In the rows, 128 means zero.
Each path below is one point turned by a fixed rotation once a step. After each direction that follows a path, write how fast that rotation turns it, in degrees each step (0 if it stays still).
Each turn is a multiple of 5 degrees from 10 to 175, or 0.
Each row of a path follows its step; steps can be skipped.

step 2: [131 137 140 124 125 127 131 132 132 139 127 124 127 136 132 110 132 129
 121 120 122 125 136 122 139 122 126 125 128 129 119 121 129 127 125 119
 132 129 122 123 143 128 125 131 125 129 121 124 128 130 127 124 117 120
 122 129 132 127 128 124 123 117 123 130 129 132]
step 4: [136 127 127 127 133 117 132 133 126 128 138 128 131 123 123 123 128 136
 120 129 130 125 118 135 132 127 139 137 130 122 118 129 126 125 129 127
 123 133 124 121 129 118 128 140 134 131 136 131 134 124 123 128 125 130
 118 135 114 126 131 139 125 127 134 130 120 122]
step 8: [136 135 119 122 133 135 132 121 121 123 127 130 129 122 129 123 118 133
 137 122 123 122 132 127 135 130 127 127 123 125 137 122 134 115 127 124
 128 130 129 123 141 120 122 137 125 131 127 134 132 124 126 123 127 137
 122 134 121 120 137 133 122 136 125 126 123 137]
step 9: [133 134 122 119 122 129 130 134 128 137 131 121 134 127 126 126 129 130
 136 110 119 121 116 125 120 122 124 133 129 124 125 133 123 136 121 123
 134 127 133 135 135 122 134 126 127 127 127 131 131 129 133 129 126 131
 129 133 130 124 141 119 129 128 140 133 134 136]
step 15: [132 124 125 123 123 129 131 138 125 132 138 131 131 117 126 127 130 130
 126 127 127 128 123 130 127 140 135 141 125 132 121 131 125 119 126 131
 138 121 134 131 140 119 124 135 132 129 130 137 130 132 132 140 126 128
 124 132 122 121 113 133 125 128 125 132 119 125]
step 17: [133 136 127 117 127 122 128 129 126 123 122 132 135 136 142 123 122 128
 137 121 122 131 118 124 130 123 119 127 132 130 124 130 134 124 122 124
 132 126 138 123 133 118 129 135 122 140 118 121 131 129 137 128 130 134
 129 134 129 124 135 131 127 122 127 129 136 121]
step 19: [135 134 129 116 131 127 133 123 140 133 133 128 128 128 141 127 126 135
 127 123 131 124 135 130 133 127 123 126 126 127 128 126 123 123 132 123
 133 120 116 130 135 130 121 134 132 124 128 141 138 128 133 129 121 130
 119 130 121 125 135 135 130 130 121 130 113 136]
step 20: [130 140 131 116 134 126 129 127 125 141 124 126 142 139 126 128 119 137
 126 122 113 131 119 127 124 125 135 131 122 122 118 135 125 124 127 119
 134 134 135 124 126 131 132 131 127 132 120 132 133 129 122 125 122 132
 123 128 126 126 136 131 126 128 129 129 133 131]
Speeds:
[130 127 125 129 127 128 127 126 130 127 129 128 127 131 128 127 129 127
 129 129 128 130 126 128 128 128 127 128 127 129 128 128 128 129 130 127
 126 128 127 128 128 126 128 129 127 130 132 128 127 126 128 129 129 129
 129 131 128 127 131 125 127 128 131 128 126 127] | 80
[129 127 129 128 128 129 126 129 128 127 126 128 128 128 130 131 127 130
 127 125 126 131 126 128 126 128 127 129 127 128 129 127 129 129 130 127
 130 127 128 128 128 128 126 129 128 126 128 129 129 127 129 126 130 130
 128 130 129 127 129 128 129 128 128 126 131 126] | 130
[128 129 127 129 131 125 127 128 130 125 127 130 130 129 129 129 126 128
 128 128 130 128 129 127 128 126 129 128 130 129 127 126 126 127 129 127
 127 128 127 128 129 130 129 130 129 129 129 126 130 127 126 127 128 128
 127 129 128 127 127 128 126 128 127 127 130 130] | 120
[129 128 126 127 129 129 127 128 131 129 128 130 127 128 129 127 128 128
 126 130 127 130 129 129 128 128 129 129 124 130 129 127 127 130 129 129
 128 128 128 128 130 128 126 129 127 128 127 131 128 130 127 127 128 128
 128 128 128 130 124 130 130 130 128 127 127 130] | 90
[129 129 129 126 129 130 127 128 128 127 127 129 128 129 126 125 129 131
 129 124 128 129 128 128 130 130 127 127 127 126 128 127 127 129 128 129
 128 129 128 129 127 131 126 126 129 128 131 127 129 128 128 128 129 129
 128 126 128 126 126 128 127 128 129 128 126 129] | 65
